128 stands for zero in the data rows.
Here is a table of points, one per row:
  157  172  117  131  214  187  152  162  029  098  174  126  114  102  129  192  103  052  111  064  083  252  140  100  142  117  106  089  111  126  096  164  156  146  087  115  128  148  182  218  144  212  210  162
  134  168  196  075  120  117  117  074  042  134  059  088  137  117  108  099  114  142  175  143  105  000  133  105  161  055  113  065  136  191  085  126  086  139  132  124  129  127  139  116  151  109  058  086
  069  144  196  064  089  101  148  144  128  094  071  139  154  106  076  135  212  199  157  141  104  172  131  151  129  124  163  072  146  014  138  218  117  169  184  247  142  102  126  103  033  120  133  115
  177  102  123  095  076  123  119  002  138  157  124  161  081  109  144  113  139  083  129  143  128  099  146  122  127  176  145  133  136  044  167  065  102  150  024  094  111  114  102  153  114  194  147  084
  116  113  073  139  127  124  150  122  166  070  087  149  219  118  094  107  145  177  112  108  154  053  094  087  115  124  161  124  133  154  101  135  141  154  112  123  102  085  176  118  174  145  175  202
  109  056  098  148  126  121  145  111  113  137  162  129  147  138  132  094  097  156  097  141  173  196  099  117  151  102  146  161  167  049  166  089  144  193  089  011  159  125  123  138  136  068  128  126
  071  122  255  135  080  095  114  203  187  144  149  112  125  106  112  131  063  103  073  056  124  111  108  082  182  251  082  124  117  194  165  107  042  122  176  194  115  154  123  077  113  108  188  135
  106  117  038  087  241  000  042  168  091  139  142  175  161  104  068  221  162  118  133  091  111  125  255  000  086  162  025  116  163  044  171  092  150  087  086  160  161  166  096  138  113  136  000  091
  132  109  116  096  134  131  099  143  108  200  149  179  159  147  198  140  122  211  130  162  156  105  078  135  119  124  168  125  161  159  146  123  144  112  167  094  123  148  097  150  139  146  142  159
  122  093  113  083  122  192  075  084  158  184  123  095  155  188  165  091  120  107  120  167  117  151  164  115  159  074  126  144  117  097  115  106  182  192  093  163  106  089  150  153  113  190  126  158
  000  148  216  173  073  119  157  140  133  195  190  111  069  092  179  096  121  141  118  118  124  100  174  090  084  091  087  087  189  124  152  119  140  149  195  207  091  151  098  111  185  155  141  114
  076  119  135  082  077  157  177  129  124  157  070  108  149  223  123  132  189  075  149  141  140  140  079  113  140  120  021  185  138  145  146  144  166  090  176  130  125  168  119  070  118  172  095  076
  108  152  080  165  154  138  144  000  151  130  153  124  147  150  150  249  070  104  125  108  159  036  129  187  138  177  160  133  159  083  123  199  134  141  134  138  142  112  128  091  156  135  111  134
  067  122  147  120  129  140  146  107  160  093  155  118  138  049  140  129  191  094  144  141  146  213  089  132  093  069  107  168  135  045  114  211  056  075  128  111  095  142  074  090  118  057  121  095
  145  067  142  174  008  088  095  139  030  156  154  174  110  159  157  151  175  075  088  118  126  116  096  143  123  116  160  112  136  165  102  076  071  088  148  122  167  045  052  149  150  170  111  200
  159  126  060  156  144  139  164  121  088  219  190  097  130  065  125  132  121  148  112  117  122  081  142  129  132  082  121  144  152  102  103  094  135  165  123  096  114  092  148  126  027  135  154  157
  147  196  162  169  124  091  092  115  149  101  169  216  125  115  146  138  055  121  108  156  073  086  093  135  071  069  158  146  123  082  113  137  116  206  090  078  174  180  175  091  086  119  149  129
  132  113  161  194  145  165  150  121  000  135  062  111  170  162  105  155  084  148  072  130  118  116  173  119  093  149  214  135  134  078  135  168  164  118  094  123  120  119  094  053  127  126  146  103
  125  105  129  086  127  110  138  129  134  130  197  136  165  146  142  165  179  177  147  098  126  105  074  183  132  087  143  135  136  203  184  255  147  169  125  048  116  132  099  156  139  122  100  134
  250  125  141  120  172  109  133  186  196  122  144  146  133  188  150  114  154  143  127  133  114  075  138  127  065  096  134  092  174  154  110  141  039  092  114  131  043  117  123  129  122  159  149  108
  155  081  181  177  174  160  089  174  136  136  091  122  136  078  136  115  129  072  215  081  134  170  086  078  156  195  131  158  125  241  107  107  049  187  187  180  100  129  115  068  125  112  139  142
  164  255  111  116  071  140  158  133  096  184  054  132  107  093  068  087  028  104  136  154  119  135  040  115  174  173  165  153  121  132  153  095  181  109  109  071  116  169  105  129  152  160  023  166
  152  133  071  174  122  101  149  070  120  112  153  125  135  161  113  147  115  081  169  255  112  124  073  100  124  212  003  082  091  114  127  139  196  124  170  121  149  060  098  159  107  060  211  165
  212  153  139  113  106  157  105  089  181  255  176  113  062  142  065  157  069  126  091  121  142  159  065  109  101  100  113  180  124  181  146  163  177  122  099  133  148  094  096  174  106  065  151  087
  180  095  075  157  126  147  102  075  160  189  035  136  102  104  173  113  091  125  114  052  111  147  090  129  115  133  117  115  137  195  133  153  223  087  170  145  191  180  176  137  074  140  127  068
  138  188  108  098  165  126  051  156  111  097  120  000  116  151  146  078  161  130  106  131  129  112  107  177  091  199  154  159  140  099  132  108  077  138  122  067  205  127  109  127  165  128  241  122
  106  138  074  149  177  117  143  182  183  102  000  141  070  126  154  131  081  137  067  113  116  170  106  185  115  173  116  106  137  204  160  114  126  153  090  112  141  046  151  137  181  100  126  148
  225  174  068  083  144  119  159  162  132  086  188  141  117  100  143  116  159  136  111  131  112  075  118  169  140  106  152  131  140  132  121  038  192  148  159  185  120  027  137  125  143  111  150  051
  165  116  132  119  203  055  130  086  191  194  101  096  108  159  176  191  138  159  160  174  158  200  171  131  177  074  221  153  101  103  118  165  101  123  123  136  097  082  124  142  082  122  135  165
  070  127  230  091  055  137  078  133  189  005  100  159  189  060  106  138  082  137  186  121  114  175  106  133  137  138  099  118  162  102  128  053  108  030  134  094  107  068  180  150  101  115  074  091
  140  173  030  117  101  119  137  162  128  110  169  107  107  150  161  174  131  142  136  131  132  174  069  123  057  155  255  115  113  127  117  091  140  161  120  146  174  143  087  136  159  114  039  124
  209  137  254  221  176  143  128  187  124  133  136  119  124  144  114  122  150  067  076  126  150  055  137  126  120  052  098  156  140  082  136  142  104  154  134  118  149  096  149  143  155  157  073  156
  125  014  152  098  139  133  131  162  171  106  089  158  110  028  083  252  133  064  147  097  106  041  221  112  108  119  149  135  136  121  132  057  211  147  073  096  110  255  136  186  103  124  171  129
  095  204  103  111  085  238  135  104  204  142  105  093  118  162  120  107  176  039  138  119  144  157  140  130  099  152  101  042  132  065  135  117  101  079  099  107  143  094  139  103  065  073  125  164
  117  133  021  176  132  167  156  200  255  182  128  122  136  107  130  152  002  162  146  165  100  110  139  141  131  171  135  072  048  067  060  144  167  080  105  140  185  144  105  134  117  174  159  106
  095  163  112  134  117  084  148  154  139  131  072  160  111  162  128  101  067  070  070  120  104  118  068  100  163  095  164  116  137  092  116  152  133  112  143  157  078  111  129  197  170  070  248  115
  062  101  071  075  130  119  137  106  130  043  108  064  146  115  045  139  152  168  066  177  118  162  124  129  140  085  099  127  163  255  152  142  014  104  136  119  149  140  082  112  120  162  171  131
  213  115  005  174  096  121  120  116  095  109  163  143  098  187  102  147  122  114  117  103  132  111  079  164  126  121  221  138  132  085  134  128  119  114  177  139  115  183  170  143  133  160  148  165
  120  141  129  138  157  155  147  129  103  112  127  125  145  098  181  112  028  103  156  125  255  095  206  154  131  133  122  126  077  160  139  161  111  129  127  197  174  156  136  173  157  108  172  141
  077  071  192  111  255  155  149  123  108  036  136  149  115  119  072  097  131  208  214  139  104  178  045  141  168  107  100  120  176  062  175  126  109  024  126  174  100  091  105  083  148  139  129  126
  141  098  230  145  131  131  155  055  175  151  153  090  179  164  107  080  183  123  162  111  127  181  064  114  087  048  133  065  090  127  095  078  178  098  127  096  144  184  126  129  146  102  123  147
  155  165  101  194  127  099  115  172  078  135  133  152  170  079  187  081  255  114  129  134  109  130  156  151  156  119  149  121  014  151  200  248  179  115  112  129  117  097  169  098  178  131  129  080
  164  144  145  151  065  232  144  056  153  090  144  126  188  151  124  098  150  153  177  162  057  169  255  098  200  082  101  133  142  169  159  118  083  105  154  112  191  130  132  113  156  078  089  101
  194  154  124  097  128  160  099  129  150  110  136  146  094  154  170  118  185  255  061  122  139  102  142  158  246  148  142  101  152  098  062  134  186  110  112  140  143  196  092  143  142  054  138  148
  122  074  136  084  182  178  128  052  174  139  141  155  126  123  125  103  159  140  084  127  119  134  071  127  106  153  119  131  000  076  100  093  113  126  252  109  126  117  149  097  139  126  063  106
  163  073  199  103  124  072  199  182  083  163  217  119  111  155  131  088  080  079  103  129  147  165  104  111  159  241  057  104  139  125  128  076  032  122  098  212  049  196  176  060  106  078  093  101
  123  219  128  188  164  081  139  107  151  047  110  080  182  137  145  095  182  134  132  126  134  101  150  168  141  104  140  119  147  187  179  066  199  128  130  133  120  185  037  082  022  136  097  138
  054  151  161  161  124  135  129  138  126  099  152  112  159  114  155  134  162  130  149  174  112  098  055  084  108  199  163  166  146  175  094  171  089  166  128  232  109  146  208  255  146  142  084  129
  087  120  097  093  162  134  155  154  061  193  157  159  087  129  132  085  151  129  171  112  100  056  138  094  106  154  179  191  117  095  077  139  159  090  138  047  164  087  153  105  176  106  130  156
  041  094  135  139  120  161  088  209  076  098  126  151  089  152  138  162  113  147  128  147  185  104  169  113  120  084  180  097  108  142  171  120  121  144  120  089  142  130  244  105  100  078  161  126
  094  130  102  131  054  192  163  118  120  133  105  072  135  126  132  168  151  168  186  127  079  163  032  205  140  034  030  165  092  054  128  093  100  062  088  171  149  097  129  119  143  071  107  139
  108  150  161  061  146  116  124  143  140  187  125  255  097  143  109  121  157  093  117  154  148  159  225  241  116  170  160  157  152  177  085  065  133  121  131  124  132  117  178  136  154  146  124  134
  171  127  114  117  077  095  182  102  083  051  114  127  103  130  187  075  092  170  151  094  121  181  229  069  062  149  080  171  072  154  110  124  099  112  094  125  075  124  083  127  109  154  136  146
  096  072  116  127  146  118  070  135  139  104  200  069  114  148  091  068  089  116  103  117  106  126  166  202  107  130  174  148  122  235  104  244  185  181  107  125  121  074  113  163  136  152  035  144
  156  097  167  120  098  094  104  109  092  148  174  090  121  101  143  144  162  172  049  144  145  145  157  154  112  170  068  162  151  159  103  143  161  164  167  067  124  153  159  068  145  181  123  166
  156  089  083  098  138  114  055  203  103  127  028  175  129  081  057  110  115  089  167  089  106  145  242  132  148  102  080  133  118  038  188  086  130  176  153  133  087  213  074  188  182  164  150  119
  064  130  086  166  095  043  138  150  134  053  141  151  071  177  103  109  135  153  180  078  180  136  145  072  167  154  062  141  150  176  059  119  077  195  105  105  093  141  123  108  097  227  122  085
There is one direction along which these points spread out most. Take the direction at right angles to it along which they spread out most. Go by this last direction. How many in every 100 of the points above lie lower along it than each point below? Answers are rounded to whole numbers. More than half of the points above lie lower than the first one.
  209  137  254  221  176  143  128  187  124  133  136  119  124  144  114  122  150  067  076  126  150  055  137  126  120  052  098  156  140  082  136  142  104  154  134  118  149  096  149  143  155  157  073  156 --> 72
  145  067  142  174  008  088  095  139  030  156  154  174  110  159  157  151  175  075  088  118  126  116  096  143  123  116  160  112  136  165  102  076  071  088  148  122  167  045  052  149  150  170  111  200 --> 49
  096  072  116  127  146  118  070  135  139  104  200  069  114  148  091  068  089  116  103  117  106  126  166  202  107  130  174  148  122  235  104  244  185  181  107  125  121  074  113  163  136  152  035  144 --> 54
  171  127  114  117  077  095  182  102  083  051  114  127  103  130  187  075  092  170  151  094  121  181  229  069  062  149  080  171  072  154  110  124  099  112  094  125  075  124  083  127  109  154  136  146 --> 84
  147  196  162  169  124  091  092  115  149  101  169  216  125  115  146  138  055  121  108  156  073  086  093  135  071  069  158  146  123  082  113  137  116  206  090  078  174  180  175  091  086  119  149  129 --> 67
  156  089  083  098  138  114  055  203  103  127  028  175  129  081  057  110  115  089  167  089  106  145  242  132  148  102  080  133  118  038  188  086  130  176  153  133  087  213  074  188  182  164  150  119 --> 95
  108  152  080  165  154  138  144  000  151  130  153  124  147  150  150  249  070  104  125  108  159  036  129  187  138  177  160  133  159  083  123  199  134  141  134  138  142  112  128  091  156  135  111  134 --> 26
  069  144  196  064  089  101  148  144  128  094  071  139  154  106  076  135  212  199  157  141  104  172  131  151  129  124  163  072  146  014  138  218  117  169  184  247  142  102  126  103  033  120  133  115 --> 18
  180  095  075  157  126  147  102  075  160  189  035  136  102  104  173  113  091  125  114  052  111  147  090  129  115  133  117  115  137  195  133  153  223  087  170  145  191  180  176  137  074  140  127  068 --> 58
  212  153  139  113  106  157  105  089  181  255  176  113  062  142  065  157  069  126  091  121  142  159  065  109  101  100  113  180  124  181  146  163  177  122  099  133  148  094  096  174  106  065  151  087 --> 16
  159  126  060  156  144  139  164  121  088  219  190  097  130  065  125  132  121  148  112  117  122  081  142  129  132  082  121  144  152  102  103  094  135  165  123  096  114  092  148  126  027  135  154  157 --> 63
  067  122  147  120  129  140  146  107  160  093  155  118  138  049  140  129  191  094  144  141  146  213  089  132  093  069  107  168  135  045  114  211  056  075  128  111  095  142  074  090  118  057  121  095 --> 4
